Small tables with named rows and columns. After each table, cells are looked up by row and column.

lerise
|  | kolum | dinov | selad | tufalas | tafiti | lanisum | rud |
|---|---|---|---|---|---|---|---|
| ref | 106 | 239 | 169 | 170 | 187 | 242 | 192 |
| lotadi | 239 | 1 | 221 | 205 | 191 | 113 | 124 |
| kaledi | 217 | 224 | 9 | 181 | 130 | 131 | 177 |
| ludat | 226 | 72 | 244 | 114 | 176 | 225 | 172 |

ref, lanisum => 242
ludat, selad => 244
kaledi, dinov => 224
lotadi, tafiti => 191
kaledi, selad => 9
ludat, rud => 172
kaledi, rud => 177
lotadi, tufalas => 205
ludat, kolum => 226
ludat, lanisum => 225
kaledi, tafiti => 130
ref, selad => 169
lotadi, lanisum => 113
lotadi, kolum => 239
kaledi, kolum => 217
kaledi, lanisum => 131

tegam:
	bivulu	mobubef	zeni	nibu	zokuze	vugi	dur	fepuzo
mifugi	0.117	0.545	0.262	0.632	0.743	0.384	0.718	0.609
bok	0.351	0.583	0.494	0.575	0.549	0.724	0.631	0.953
vam	0.361	0.565	0.548	0.597	0.479	0.785	0.462	0.941
bovaseb	0.201	0.580	0.582	0.607	0.191	0.458	0.075	0.397
div	0.313	0.274	0.280	0.675	0.815	0.534	0.176	0.390
kapasi	0.338	0.715	0.508	0.372	0.245	0.185	0.834	0.400
gifafes	0.776	0.558	0.702	0.308	0.234	0.674	0.609	0.732
tenaber	0.601	0.194	0.358	0.573	0.817	0.689	0.194	0.479
sisi	0.128	0.654	0.429	0.635	0.533	0.557	0.649	0.845
kabos	0.212	0.340	0.304	0.678	0.687	0.423	0.132	0.283
dar	0.177	0.544	0.290	0.621	0.752	0.466	0.749	0.716
rami	0.576	0.576	0.720	0.366	0.024	0.443	0.254	0.341
fav	0.753	0.437	0.424	0.255	0.548	0.295	0.886	0.330
zefini	0.565	0.224	0.400	0.600	0.751	0.731	0.121	0.520

kapasi, nibu -> 0.372
tenaber, nibu -> 0.573
tenaber, mobubef -> 0.194
kapasi, zeni -> 0.508
mifugi, mobubef -> 0.545
gifafes, dur -> 0.609
bovaseb, zeni -> 0.582
sisi, bivulu -> 0.128
Row with the largest dur: fav

banu =
|  | sif | tem | guzas | zegate | tok | kodisi | kuvi | sol |
|---|---|---|---|---|---|---|---|---|
| giv | 71 | 60 | 45 | 40 | 52 | 67 | 70 | 58 |
| mel | 71 | 70 | 63 | 53 | 45 | 40 | 42 | 49 |
| kono | 75 | 47 | 39 | 69 | 68 | 38 | 48 | 75 |
| buz | 71 | 77 | 43 | 33 | 65 | 79 | 50 | 31 |
| nibod | 87 | 62 | 23 | 53 | 88 | 53 | 23 | 63 |
| bir | 36 | 59 | 74 | 50 | 38 | 63 | 72 | 45 |
| fadeba | 84 | 45 | 25 | 61 | 87 | 55 | 23 | 50 |
| gebef | 70 | 75 | 74 | 66 | 54 | 42 | 36 | 36 |
| baz | 40 | 42 | 49 | 60 | 68 | 71 | 66 | 56 |
| fudi | 35 | 45 | 74 | 68 | 39 | 41 | 71 | 72 |
| gelakov | 67 | 26 | 33 | 77 | 86 | 45 | 22 | 53 |
| gorufu | 61 | 72 | 45 | 41 | 69 | 67 | 39 | 48 |
| nal | 51 | 26 | 49 | 82 | 73 | 36 | 30 | 65 |

tem of fudi = 45
zegate of mel = 53
kuvi of buz = 50
guzas of kono = 39
sif of baz = 40
tem of gorufu = 72
tem of giv = 60
sif of fudi = 35
kodisi of kono = 38
sol of mel = 49
sif of giv = 71
tem of gebef = 75
tok of bir = 38
kodisi of nal = 36
sif of fadeba = 84
Row with the largest tok: nibod

